One vector is turned by the same rotation once a step. Each row is the vector after some number of steps, and that number follows the row.
The counts run from 0 to 196.
[ -9  19  14 -38  15 -15  15 -16  -5  19 -22  -4  -2  21 -17 -18  -2 -19
   2  19 -34 -23 -12 -12  12  -8 -37  22 -19  -2   6  -7  -6   2  -1 -18
 -11  16  20  -2 -24  -8  -4  -7 -24  -6  10 -18   9]
159
[-17   2  -4  19  13 -11  -8  40   9  -1  -5 -11  25   6  -9   6  19  -7
   9  -7 -20  -3   0  19   0  13   9 -21  17 -11   0 -11 -14   1  10 -25
  24 -25  13 -11   2  15 -18  26  24  -4  37  27  18]
183
[-21 -23  11  -4 -39  22  21 -15  -1  19  14  26   6 -11   8  -5   6  -8
 -19 -24 -24 -12 -18  -6 -10   9  20 -16  -1   5  13 -26 -19   5  -2  25
 -28  14   9  -3  24  18   7  -2  -8 -10 -19  -6   3]
118
[ 11   8 -23  -4  21  16 -14   3   3 -31 -18 -16  -9  29  10  12  11  18
   0  -4  10 -18  18  10  -8  20 -14   7   2 -26 -10  26  27  28  39  11
  -1  17 -12   3  -5  -6 -21 -22   7  -8  15 -24   1]
71
[-16   5  -4 -16  23   7  23  26   8 -11   7 -18  12 -10 -18  28  -3  14
   5  -4   0 -24 -10  10 -11  32 -27 -24   6 -19  26   5 -11  -4   9 -19
 -17   1   3 -19 -25 -13  -9  -3   8 -11  28  19  -6]
53
[ 27  -6 -10   9  -7   8 -15  -2  -4  20  -1 -18   0  -1 -11 -17  -6 -20
 -14   7  27  -4   2 -23 -40  -6  -1  -1  31  14  13   2 -12  -4  18  13
   7   7 -33   3  -1 -33 -12 -16  14  11  15   6  38]
92
[ -6  16   9 -21  22   9 -30  -6 -33  11   0  -6   9   0   1 -18 -20 -17
   1   0   9 -13  -3 -27  -1  15 -15  37 -41   3  16  -9  -7  -3 -22  -8
  -5  19  18   6  13  -3  29 -16 -13   1 -14  -6   6]
29
[ 22 -21   6  25 -13 -11   3 -21  27 -34  14 -13 -20  -9  21 -26   7 -21
   5  25 -17 -10  11  23  17 -15   6 -24  12  -8  -4  15  -3   4  34  -9
  -9  -4 -22 -20   1  -7  -9  13  17   9  10  -5  -2]
80
[  6   5 -25  11  23  18 -12   8   5 -22 -14 -17  -9  20   8   6  21  19
   0  -1   7 -14  18   6 -10  18 -16  11  -1 -21  -8  20  29  31  37  16
   3   8 -18   5  -6 -13 -23 -27   9 -19  25 -21  -1]
72
[ 11  16  10  -1  17  14   0 -15  39 -14  21 -22  21   3   4   9  20  -2
 -27  -1 -11  -7   6  24 -14  28  -7 -12 -21   0  11 -39  -6  -2 -20   3
   8  34  -6 -25  13  -2  -7   3   8  -2   7 -20 -10]
59
[-30  10   6   2  20 -24  23   8 -22 -34  -8  43   9 -12  -4   3  12  -3
  11   2  -4  22   4  -1  43 -29  -1  14   6 -20   5   8  13   9   8  -6
 -23 -15  10  13 -17   2   9   5 -15 -17   8 -12 -16]
143
[-20   4  14  -1  26 -37  -1 -13 -19   4  18  -4 -14  10  -9 -15 -34  -3
  13  -1  17  11 -13  -8  11  -2  -4   9 -17   2  -8 -10  -5 -35 -29 -22
 -21  -4  -7   4 -13 -39  22  -9  -2  -1 -12  20 -21]
24
[ -8  -1  -1   4   6   0 -20  23 -16  11  -8  -3  30  12   1   1  20 -13
  18   4 -23 -36   0  14 -10  27  -2 -11 -10  -9  23  -8 -20  26  23 -11
  15 -11  14   0  16  25  -6  31  11   1  41   8  22]
180
[  1   8 -11  -7  21   6 -36  15 -28   8 -20  13  13 -13  -9  -5 -10 -18
  12  13  25  -6  -5 -20 -10   8 -16  44 -27   1  29 -21 -13  18  -1 -10
   7  10  17   2   2  -9  19   0 -11  14  20  15   9]
32
[ -2   1  28  10  -3  -4 -21  13  24  -3 -16   4   1 -10 -17   6 -32  19
  16  21  -2 -19  -3  39  24  14 -15   8 -28 -17 -14 -20  15  29 -26 -23
  -1   5  15 -11   1  -4  -1   6  -9 -18  -7  -1 -26]
40
[ 11  -5 -22  38  19  26  -9  12  20 -17  -5  -8 -11   5   9   1  39  12
   2  -5   2   2   9  -9  -4  15   0   7  -2  -8  -5  13  27  23  32  22
  16  -7 -19  -1   1 -14 -25 -26  13 -13  30 -21   5]
74
[ 25  11  22 -11   8 -42 -13   5  -1  25  -1  -6   2  26  -4   9 -19  25
  34  42  11  -3  14  24   7   5  -8 -14 -17   2   2   9   2   8 -26 -14
  13 -13  -9  -2  -7   2  -5   8 -11  18  18  11 -16]
170
[ 25  20  -7  -5  23   0  -8 -26  31 -22  17 -11   3  18   8   9  15  -4
 -15   6   6 -11   3  29 -16  19  -3  -9 -13   5  16 -44 -12  -5  -8  13
  10  31 -12 -14  16   0   0  33  10  10  14  -6  -7]
61
[  0 -28   6   7 -47   2  -1  22 -16  20  -6  18   0 -12  -3  17 -33  21
  11   0  26  -6   1  11 -16  -4   9 -33  27  -3   4  29  -5  21  14   6
 -21 -17 -16   2  -1   0 -10  -8   0   0  -4  19  -2]
111
[-18   9   6  -7  32   6  25  25  17  -6   9 -26  10  -5 -15  24   8  15
  -1  -9  -4 -12  -7   4  -8  35 -29 -23  -1 -22  26  -2  -7  -9   2 -15
 -15   6   2 -20 -22 -14 -14 -15   9 -14  30  18  -8]
54
[-19  12  -5 -35 -29   1  19   0 -14  -7  -2   6  29  13  -6  19 -20  17
 -25 -11  19  24   1  13 -12 -16  -2   6  20  -4 -26   0  -1 -16 -11   6
 -14  12   3  -6 -13   6  -9 -11 -10  -3 -40 -10 -23]
128
[  2   2   5   9   9  -4  -9  47  14  -2 -17   6  13 -29 -13   7 -18   3
   7  17  15  20   2  -4  13   5  -8  26 -11 -16  -3 -19   6  11 -26 -29
  20 -10  34 -16 -12   1  -1  -5  -7   9  21  26   4]
36
[-13   8 -29  13  27  -3 -23 -19   3  16  16 -38 -14  41  -1  10   9   7
   3 -20 -13 -17 -16   8 -16  29  11  -8 -19  17 -16 -14  -9 -29   6  14
   8  -1 -18  10  13  -8   2  12  20  -8  -7   6 -17]
192
[  1  12  -4   4  15  34 -19   9   5   2  11  -9 -15 -28  -3  22  -1  19
  35  -4 -25 -25 -14  -1   9  26  -3  -7 -38  21  12   2   1 -11 -12   6
  20 -21  16  -7   5  17  23  24   6 -18 -15  13  -6]
46
[-15  -6  16   7   7 -33  -9 -14 -18   0  16   2   2   1 -13 -24 -30  -9
  10  22  20  16  -7   7   6 -20  -6   1 -13   2  -7 -14 -23 -28 -15 -33
 -14  -6 -20 -16 -18 -34  14   5   3  11 -10  11 -30]
22
[-19   9  17  -6  30 -34  -3  -7 -19   8  18  -3 -15   8  -6 -13 -30  -6
  13  -7  17  10  -9 -18  15   3  -2  13 -18   2  -6  -7  -2 -33 -37 -11
 -15   0   2   8  -8 -33  28 -13  -6  -2 -16  19 -15]
25
[ -8  10  11  20  18   7 -23   0  13  -1  -4   9 -22 -11 -21  23 -14  25
  31   2 -13 -30 -17  25  18  18  -7  -5 -39   8  -1 -22  13  16 -15   4
   3  -5   1  10   4 -10  14  22  -3 -29 -10   6 -22]
43
[  0   1  18 -10  12   2 -18   7 -13  21  -1  -8  13  19  16  -3  14   4
  22  -5 -34 -36   7  -1   3  38   6  -4 -31  -7  14   7   6  25  -6   0
  15  -4  26   9  30  30   1  -1 -11  -7  16  -7  17]
177
[-15  15  17 -14  30 -21  -6 -12 -22   8  14  -9 -14   5  -3 -15 -29  -2
   8 -14  10   7  -8 -29  14  10  -2  22 -29   0  -2  -2   3 -29 -37 -13
 -14   6  12   8  -1 -25  32 -20  -9  -5 -23  11  -6]
26
[  3   6  22  -7  25 -15  -2  12  -6  27   3  -8  -8  22  12   6   1  17
  25 -11 -27 -24   9  -7  14  38  11  -8 -31 -10   9  15  14  13 -22   1
   7  -9  26  15  21  15   7  -7 -13  -5  11   2  10]
175
[-13  33  13  -8  28 -13   2   2  -8  20 -27  -5   1  12 -31   9  30  -9
   1  16 -16  -3 -12 -16   5 -17 -36  22 -21  15  22 -19  -1   7  -3 -12
  14   6  10  26 -20  -8  -9   4 -11  -9  19  -2   0]
162
[ -4 -22 -24  14  -2 -29 -16  -2 -22  -4  15  43   6  31  15  -8  -3  15
  20  -7  20  21   2   2  -4   3  38  10   3   5 -28 -13  -3 -11  -8  13
  18 -32 -15   8   4   4   4  23   1  19   2   3   1]
4
[ -3 -10 -27  -5  -6  13  16  -1  -1   3   7  34  -6   6  17   4  13  17
   8   7   5  41  -5 -28  -3   2  21  30 -28  10   0 -12   1 -11  -8  41
   2  -6   5 -12   0  11  12 -12 -24  21   1 -18 -24]
135
[ 16 -12 -21  38  15  28  -4  11  27 -12   1 -11 -14  -2  19  -8  44   9
   2   2  -8  12  16 -12  -3  12   9   1  -7  -3  -6  11  21  14  23  22
  20 -14 -17 -12   6  -8 -21 -23  13  -3  26 -21   6]
75
[-39 -10   2  33   1   9  -9  11 -17   4   9   2  28 -22  -4 -25  31 -23
   0  -3  -8  34  -8 -19   6 -23  -7  14 -19  14 -10 -13 -19 -13   1 -31
  15 -20  -3 -14 -10  -2   3  -1  15  -6 -12  -9 -13]
17
[ 20  28  20  -4   5  -9 -11  14   6  23  -8 -17  23   0 -14   7  20   6
   9  33  -2  27  13   2  -2 -17 -20  11 -21  24   7  -5  -1   0 -30 -22
  47 -14   7  -1  -7  14  -7  13  -4  17   7  -3  -6]
166
[ -1 -17 -22 -18 -12   2  12 -11  -7 -15   1  41   3  -5  26 -13   7  -3
  12  25  -1  28   3  -8  19 -10  10  22 -20 -10   1   4 -11   2  12  10
 -16  -1  18 -27  -6  30  15   4 -27  31   4 -11 -25]
138
[-19   5  14  11  -4 -16   1  24  23   4   7 -36  25  17  -7  -4  -3   5
  -6  -9 -24   1  -1  38   3  18   9 -26  16 -15 -35  -7  -6 -15  -8 -31
  20 -14   9 -15   1  10 -26  10  23  -7   1  11  -1]
186
[  1 -14 -27  -8  -8  11  14  -4   0   0   6  34   2   0  27  -2  14   9
  11  16   0  39  -1 -25   7  -2  16  29 -30   3   5  -4  -4  -7  -6  33
  -1  -8  11 -21   0  23  13 -12 -27  24  -2 -20 -19]
136
[-18   6  15   4  -4 -15   0   7  23   4   6 -38  23  26  -8  -3  -6  12
  -6  -7 -21 -12  -1  43  -1  16   6 -24   9 -10 -36  -5   1 -14 -12 -28
  13  -5   2 -18   2   3 -24   6  21 -15  -6   1 -11]
187
[-16   2 -28  -9  -5   1  12 -12 -20   6  -4  34   5  27  -6  22   2  28
  -7  -2  23  29  -9 -11 -14   3   6  21 -12  10  -9 -20   3  -6  -4  47
 -12   6 -21   5  -9 -13  -4 -20 -19  -4  -7 -23 -29]
132
[ -1   5  -8 -24   8  28  -6  16  -9 -11   5 -23  12 -20  -4  15 -12  11
  29  15  -9 -35  -8  13  -8  23 -25 -18  -9  -5  31  22 -26  -9  17 -19
  -8 -10  14 -33 -16  14   3  18   3  -1   6  18  -1]
50
[ -3   3  23   8  -1  -2 -10  31  30  -6 -19   3  11 -25 -12   0 -31   9
   6  18   1   9   6  22  25   4 -17  21 -21 -27 -17 -17  12  18 -29 -36
  10  -3  34 -21  -7   0  -9  -9  -8  -3   4  11 -11]
38
[-32 -14   9  24 -11  11 -12   1 -14   5  16  -6  35 -20  -5 -31  20 -25
   2   8  -6  31  -4 -13   1 -22  -6  13 -20  16 -10 -10 -25 -18  -4 -38
  15 -21  -4 -20  -9  -5   4   5  12   4 -14  -7 -20]
18
[-21   8 -21 -14 -12  -4  31   5  -7 -11   0  17  13 -11  -7  22  -3  -8
 -23 -25   7  25 -10  -5 -12 -27  12  -6  36  10   1 -21 -23 -31   1   4
  -5  -4  13   3 -14  19   7  31   5   7 -17  25   4]
124
[ 19  -6  18   7 -29 -19   1 -22  21  19 -31   2 -38   4   2  -5 -13 -15
 -31  -1   6 -15  -2   1  -8 -22   0   3   5  -4 -12  -5  11  33   2   0
 -15  33   9  24  17  -1  -9 -13  -9  10 -12   3  -5]
100
